In the rows, zero is written as 128.
Rotation paths and how fast each direction turns (degrees each step):
Each turn is a multiple of 5 degrees from 10 to 175, or 0.
Each row of a path follows its step; steps can be skipped.
Path 1:
step 1: 121; 96; 128; 97; 94; 155; 127; 141; 88; 122; 145; 138; 155; 155; 154; 115; 150; 117; 129; 151; 137; 140; 125; 138; 146; 89; 113; 133; 133; 91; 126; 139; 127; 105; 142; 119; 110; 123; 139; 151; 117; 134; 87; 142; 188; 125; 120; 97; 160; 107; 157; 95; 161; 144; 131; 113; 117; 96; 104; 115; 148; 140; 108; 111; 102; 112; 111; 110; 127; 139; 105
step 4: 138; 114; 150; 149; 116; 153; 123; 172; 131; 130; 139; 167; 162; 135; 105; 123; 158; 153; 126; 103; 92; 131; 166; 119; 154; 146; 141; 151; 98; 124; 97; 149; 161; 126; 138; 150; 136; 164; 133; 133; 127; 123; 111; 136; 132; 124; 151; 110; 149; 160; 130; 113; 130; 168; 128; 76; 123; 111; 95; 88; 122; 120; 120; 87; 127; 140; 148; 134; 120; 138; 137
step 5: 125; 100; 90; 99; 156; 87; 150; 133; 120; 113; 142; 138; 115; 150; 101; 129; 94; 86; 140; 112; 121; 103; 105; 120; 142; 172; 130; 139; 112; 139; 101; 141; 133; 119; 152; 108; 136; 157; 123; 98; 117; 134; 131; 133; 127; 134; 100; 96; 118; 130; 125; 126; 154; 133; 122; 116; 66; 96; 163; 151; 154; 120; 127; 151; 145; 128; 111; 110; 155; 120; 158
step 7: 142; 119; 134; 130; 119; 148; 146; 134; 116; 120; 171; 135; 131; 107; 148; 113; 131; 141; 132; 143; 84; 112; 138; 158; 104; 138; 151; 111; 130; 111; 112; 131; 122; 114; 146; 116; 142; 170; 143; 92; 93; 130; 101; 145; 157; 119; 133; 135; 121; 151; 164; 159; 99; 168; 164; 100; 127; 111; 105; 126; 125; 178; 141; 161; 108; 129; 110; 95; 164; 124; 128
step 8: 133; 121; 141; 89; 149; 120; 117; 120; 143; 127; 126; 125; 171; 187; 186; 151; 143; 143; 141; 121; 153; 137; 100; 104; 141; 168; 129; 173; 154; 138; 115; 103; 124; 149; 133; 123; 142; 144; 174; 108; 94; 140; 134; 149; 113; 117; 107; 106; 129; 126; 90; 117; 108; 117; 120; 119; 112; 127; 116; 149; 129; 118; 115; 147; 134; 95; 114; 108; 125; 131; 139
step 9: 126; 140; 137; 133; 125; 113; 131; 115; 93; 120; 133; 125; 150; 114; 100; 153; 121; 132; 163; 127; 139; 150; 134; 126; 112; 119; 104; 111; 121; 142; 155; 146; 128; 127; 147; 123; 105; 140; 112; 150; 88; 80; 128; 130; 153; 94; 115; 159; 189; 123; 95; 164; 134; 117; 145; 132; 125; 93; 108; 97; 128; 117; 168; 131; 118; 82; 87; 113; 143; 133; 121
step 12: 136; 133; 125; 80; 143; 130; 155; 106; 144; 114; 174; 140; 129; 137; 135; 117; 144; 125; 140; 95; 108; 140; 109; 144; 132; 151; 98; 154; 103; 112; 141; 148; 113; 128; 114; 146; 79; 145; 85; 165; 115; 142; 88; 126; 131; 110; 148; 124; 141; 125; 98; 133; 152; 118; 102; 134; 145; 118; 138; 80; 104; 130; 149; 107; 134; 139; 127; 138; 169; 155; 121
step 15: 138; 125; 96; 158; 118; 108; 151; 118; 157; 89; 167; 104; 152; 134; 124; 137; 115; 118; 177; 104; 130; 151; 125; 106; 129; 118; 105; 111; 130; 123; 124; 141; 148; 136; 149; 140; 126; 149; 150; 126; 99; 120; 97; 134; 120; 69; 88; 143; 134; 121; 111; 150; 138; 159; 139; 124; 107; 124; 138; 108; 119; 149; 108; 126; 144; 164; 165; 143; 152; 153; 161
step 18: 154; 129; 132; 119; 110; 126; 132; 127; 148; 148; 129; 131; 138; 174; 137; 172; 140; 150; 196; 156; 148; 159; 155; 111; 139; 133; 120; 110; 136; 138; 129; 117; 134; 137; 158; 138; 96; 141; 107; 139; 96; 136; 115; 137; 158; 105; 117; 153; 139; 97; 99; 126; 127; 123; 157; 127; 149; 101; 139; 90; 127; 166; 160; 149; 109; 111; 94; 118; 140; 122; 103
step 19: 135; 117; 110; 83; 153; 124; 108; 120; 92; 125; 162; 112; 149; 121; 128; 108; 152; 139; 133; 119; 141; 141; 135; 151; 139; 134; 136; 164; 149; 148; 162; 123; 145; 97; 150; 90; 151; 162; 137; 149; 123; 97; 115; 128; 102; 108; 137; 110; 137; 139; 153; 162; 116; 134; 152; 139; 133; 123; 84; 139; 109; 147; 132; 81; 137; 94; 136; 112; 135; 89; 101
step 22: 161; 126; 116; 57; 150; 110; 150; 128; 131; 123; 172; 150; 145; 109; 109; 97; 146; 154; 137; 105; 112; 116; 111; 134; 177; 108; 98; 122; 122; 113; 92; 127; 150; 118; 134; 128; 122; 133; 114; 137; 117; 126; 143; 109; 121; 139; 111; 91; 124; 97; 178; 114; 137; 155; 161; 122; 123; 131; 126; 132; 133; 136; 151; 120; 159; 133; 124; 117; 97; 153; 117
Directions:
126; 123; 124; 123; 118; 121; 132; 130; 126; 134; 120; 126; 125; 124; 136; 127; 132; 128; 130; 136; 130; 134; 127; 128; 121; 125; 129; 126; 130; 139; 144; 127; 122; 127; 125; 128; 136; 132; 126; 132; 124; 135; 122; 130; 130; 126; 125; 126; 133; 120; 121; 123; 122; 130; 133; 132; 131; 133; 120; 120; 130; 123; 125; 126; 124; 112; 128; 118; 126; 125; 119 : 40
129; 131; 133; 129; 122; 129; 120; 133; 126; 129; 125; 121; 130; 129; 134; 132; 128; 125; 131; 128; 130; 125; 125; 131; 134; 127; 122; 126; 142; 135; 134; 125; 120; 122; 136; 130; 129; 128; 137; 127; 122; 123; 124; 133; 131; 133; 118; 131; 132; 142; 135; 130; 117; 128; 126; 129; 134; 130; 138; 123; 127; 132; 132; 139; 132; 125; 124; 127; 130; 131; 143 : 40
119; 129; 132; 120; 124; 129; 134; 128; 135; 132; 123; 127; 124; 112; 135; 136; 126; 126; 128; 113; 136; 128; 132; 133; 121; 132; 128; 130; 134; 120; 125; 124; 128; 127; 119; 132; 117; 124; 137; 124; 127; 125; 124; 137; 129; 128; 129; 132; 123; 130; 130; 126; 131; 134; 131; 125; 123; 140; 125; 129; 135; 132; 131; 123; 130; 128; 131; 127; 140; 126; 125 : 80
129; 130; 117; 122; 135; 121; 130; 137; 126; 118; 130; 114; 137; 135; 136; 130; 123; 121; 113; 125; 126; 125; 123; 132; 129; 126; 127; 127; 127; 123; 135; 120; 125; 128; 130; 123; 121; 130; 124; 130; 132; 128; 119; 127; 118; 130; 126; 116; 132; 125; 128; 125; 130; 124; 132; 129; 127; 135; 124; 134; 123; 133; 125; 129; 122; 133; 131; 126; 136; 133; 128 : 155
119; 127; 131; 133; 125; 117; 130; 124; 135; 130; 125; 129; 126; 131; 132; 129; 138; 140; 135; 126; 130; 121; 125; 133; 125; 123; 131; 127; 128; 129; 132; 133; 131; 127; 129; 123; 132; 133; 131; 125; 137; 123; 129; 132; 125; 125; 132; 128; 116; 126; 134; 127; 122; 125; 132; 134; 126; 120; 129; 131; 111; 138; 130; 121; 126; 130; 135; 124; 133; 143; 129 : 90
124; 134; 129; 120; 119; 125; 132; 124; 128; 122; 125; 132; 127; 134; 121; 125; 129; 118; 132; 131; 127; 119; 135; 129; 127; 122; 119; 127; 123; 120; 133; 127; 123; 127; 130; 136; 122; 130; 131; 138; 127; 128; 130; 125; 132; 132; 137; 123; 119; 120; 122; 123; 121; 136; 127; 119; 131; 122; 129; 142; 127; 134; 132; 139; 132; 123; 123; 125; 129; 123; 129 : 170
Path 2:
step 0: 121; 113; 151; 113; 141; 100; 128; 87; 99; 142; 137; 124; 97; 139; 188; 112; 132; 139; 113; 145; 110; 132; 158; 115; 93; 175; 165; 148; 137; 188; 119; 119; 108; 126; 111; 98; 145; 73; 133; 125; 106; 172; 132; 107; 101; 153; 105; 176; 120; 142; 156; 156; 129; 107; 120; 185; 131; 124; 128; 129; 160; 99; 112; 126; 116; 175; 136; 124; 144; 126; 166
step 1: 165; 156; 129; 77; 144; 115; 106; 116; 141; 122; 117; 118; 120; 128; 133; 122; 98; 105; 143; 139; 102; 150; 160; 150; 84; 159; 135; 83; 138; 147; 94; 103; 107; 84; 78; 129; 135; 93; 120; 106; 157; 121; 156; 142; 102; 105; 116; 126; 137; 90; 149; 149; 108; 94; 79; 113; 89; 125; 134; 127; 140; 118; 144; 162; 118; 128; 141; 76; 169; 159; 158
step 2: 141; 168; 122; 118; 88; 143; 105; 120; 157; 107; 152; 125; 145; 106; 111; 107; 157; 152; 135; 192; 155; 207; 145; 158; 111; 158; 106; 120; 124; 122; 108; 126; 127; 105; 94; 100; 109; 130; 120; 120; 114; 134; 97; 111; 97; 161; 141; 130; 123; 108; 152; 121; 111; 141; 90; 158; 102; 114; 141; 131; 146; 121; 105; 146; 101; 166; 133; 148; 176; 84; 158
step 4: 127; 124; 138; 100; 146; 120; 115; 109; 157; 113; 134; 115; 165; 97; 169; 131; 161; 181; 155; 105; 114; 148; 116; 118; 124; 138; 149; 154; 172; 129; 144; 163; 145; 144; 150; 95; 130; 84; 120; 182; 161; 112; 150; 110; 86; 179; 123; 159; 133; 69; 145; 134; 122; 105; 129; 165; 124; 139; 119; 107; 109; 109; 121; 163; 106; 154; 115; 131; 169; 155; 127
step 5: 134; 119; 133; 133; 117; 114; 126; 133; 157; 70; 151; 97; 77; 159; 140; 156; 114; 150; 109; 175; 67; 139; 142; 145; 125; 148; 143; 150; 139; 161; 147; 139; 140; 150; 102; 142; 105; 56; 121; 127; 154; 115; 159; 93; 118; 143; 142; 89; 131; 130; 153; 105; 100; 81; 110; 132; 103; 139; 121; 101; 127; 122; 157; 156; 150; 154; 109; 129; 142; 154; 149
step 9: 147; 102; 114; 114; 132; 112; 161; 136; 206; 172; 145; 134; 114; 137; 137; 149; 125; 142; 136; 147; 117; 162; 112; 152; 96; 168; 114; 142; 148; 200; 136; 103; 86; 148; 134; 93; 138; 94; 137; 146; 151; 102; 146; 147; 83; 130; 111; 115; 142; 123; 151; 115; 132; 103; 77; 159; 148; 133; 125; 111; 172; 110; 124; 151; 135; 151; 154; 121; 127; 101; 129
step 13: 133; 120; 124; 83; 125; 99; 108; 142; 174; 131; 102; 129; 119; 87; 147; 84; 117; 101; 123; 125; 146; 194; 168; 143; 90; 158; 157; 169; 134; 158; 127; 139; 99; 131; 126; 105; 112; 113; 127; 131; 143; 137; 134; 98; 115; 143; 196; 129; 129; 105; 136; 132; 141; 117; 96; 123; 141; 136; 122; 112; 126; 111; 160; 159; 110; 166; 102; 126; 172; 147; 184
step 14: 132; 106; 161; 97; 106; 143; 102; 105; 167; 74; 129; 127; 139; 173; 135; 121; 151; 156; 135; 135; 132; 161; 123; 133; 104; 157; 131; 121; 159; 140; 119; 120; 131; 71; 113; 120; 86; 111; 130; 134; 94; 140; 131; 117; 72; 134; 142; 95; 206; 101; 140; 83; 140; 91; 106; 129; 113; 136; 84; 119; 150; 138; 122; 148; 107; 162; 136; 135; 136; 147; 137
step 16: 140; 130; 142; 109; 83; 95; 155; 89; 121; 109; 156; 144; 91; 133; 128; 134; 136; 154; 130; 138; 121; 172; 117; 124; 129; 142; 64; 120; 134; 150; 135; 129; 131; 173; 156; 147; 124; 103; 100; 147; 171; 136; 165; 90; 86; 144; 98; 140; 169; 101; 155; 108; 125; 121; 170; 137; 113; 121; 128; 78; 95; 115; 125; 169; 127; 123; 91; 117; 169; 112; 140
step 17: 139; 155; 136; 123; 138; 111; 118; 120; 171; 148; 141; 125; 103; 126; 169; 122; 113; 170; 110; 144; 134; 111; 82; 117; 143; 165; 131; 166; 119; 176; 131; 125; 109; 163; 119; 110; 100; 84; 146; 101; 162; 164; 156; 114; 112; 154; 142; 131; 111; 137; 152; 142; 140; 60; 147; 117; 102; 122; 110; 103; 101; 121; 157; 107; 92; 143; 153; 159; 188; 133; 146
step 18: 107; 116; 136; 105; 162; 147; 168; 139; 166; 126; 128; 115; 112; 160; 180; 104; 95; 184; 132; 140; 119; 132; 168; 160; 124; 183; 108; 99; 121; 178; 112; 125; 118; 132; 143; 97; 96; 104; 151; 127; 125; 165; 115; 128; 117; 118; 116; 122; 140; 114; 120; 115; 119; 99; 120; 143; 93; 89; 136; 129; 125; 105; 154; 188; 99; 147; 109; 76; 124; 145; 136
Directions:
126; 129; 119; 134; 116; 119; 123; 125; 117; 121; 128; 122; 132; 135; 135; 120; 128; 126; 126; 130; 127; 136; 125; 139; 131; 125; 133; 123; 115; 131; 129; 131; 131; 132; 132; 118; 134; 134; 128; 132; 129; 131; 119; 121; 131; 124; 130; 120; 129; 131; 132; 129; 127; 123; 132; 137; 135; 127; 132; 129; 129; 122; 140; 132; 133; 127; 124; 126; 126; 130; 132 : 135
128; 126; 118; 126; 121; 128; 130; 127; 125; 123; 132; 137; 123; 129; 119; 128; 126; 134; 119; 132; 126; 136; 128; 115; 127; 114; 132; 125; 127; 127; 125; 128; 136; 128; 126; 130; 132; 134; 133; 122; 141; 136; 125; 138; 129; 130; 131; 126; 130; 122; 123; 129; 120; 135; 132; 130; 120; 124; 127; 124; 138; 126; 123; 129; 120; 119; 133; 127; 134; 124; 131 : 80
135; 127; 123; 127; 136; 128; 130; 122; 117; 124; 133; 122; 133; 127; 133; 130; 128; 127; 133; 122; 129; 114; 128; 137; 121; 128; 134; 119; 131; 129; 139; 126; 133; 130; 121; 136; 120; 129; 130; 136; 133; 137; 129; 136; 131; 134; 124; 130; 126; 125; 125; 128; 119; 129; 128; 133; 129; 133; 118; 135; 131; 130; 123; 140; 134; 128; 124; 121; 132; 127; 128 : 100
125; 117; 126; 133; 138; 130; 128; 124; 125; 133; 137; 132; 130; 140; 129; 131; 128; 126; 128; 130; 118; 130; 125; 127; 127; 121; 136; 141; 131; 125; 124; 126; 129; 124; 138; 132; 131; 131; 128; 132; 126; 119; 128; 134; 118; 140; 135; 125; 140; 131; 131; 131; 129; 131; 119; 137; 132; 131; 126; 126; 127; 125; 127; 133; 130; 129; 124; 128; 121; 137; 124 : 70
136; 123; 122; 117; 131; 123; 135; 127; 119; 127; 115; 137; 127; 124; 130; 121; 125; 132; 129; 119; 133; 130; 131; 138; 127; 125; 120; 127; 125; 125; 124; 129; 131; 132; 128; 123; 135; 125; 124; 131; 133; 119; 139; 125; 119; 132; 130; 130; 127; 121; 126; 135; 128; 136; 125; 127; 123; 129; 127; 126; 126; 134; 126; 122; 131; 121; 122; 128; 124; 140; 137 : 120
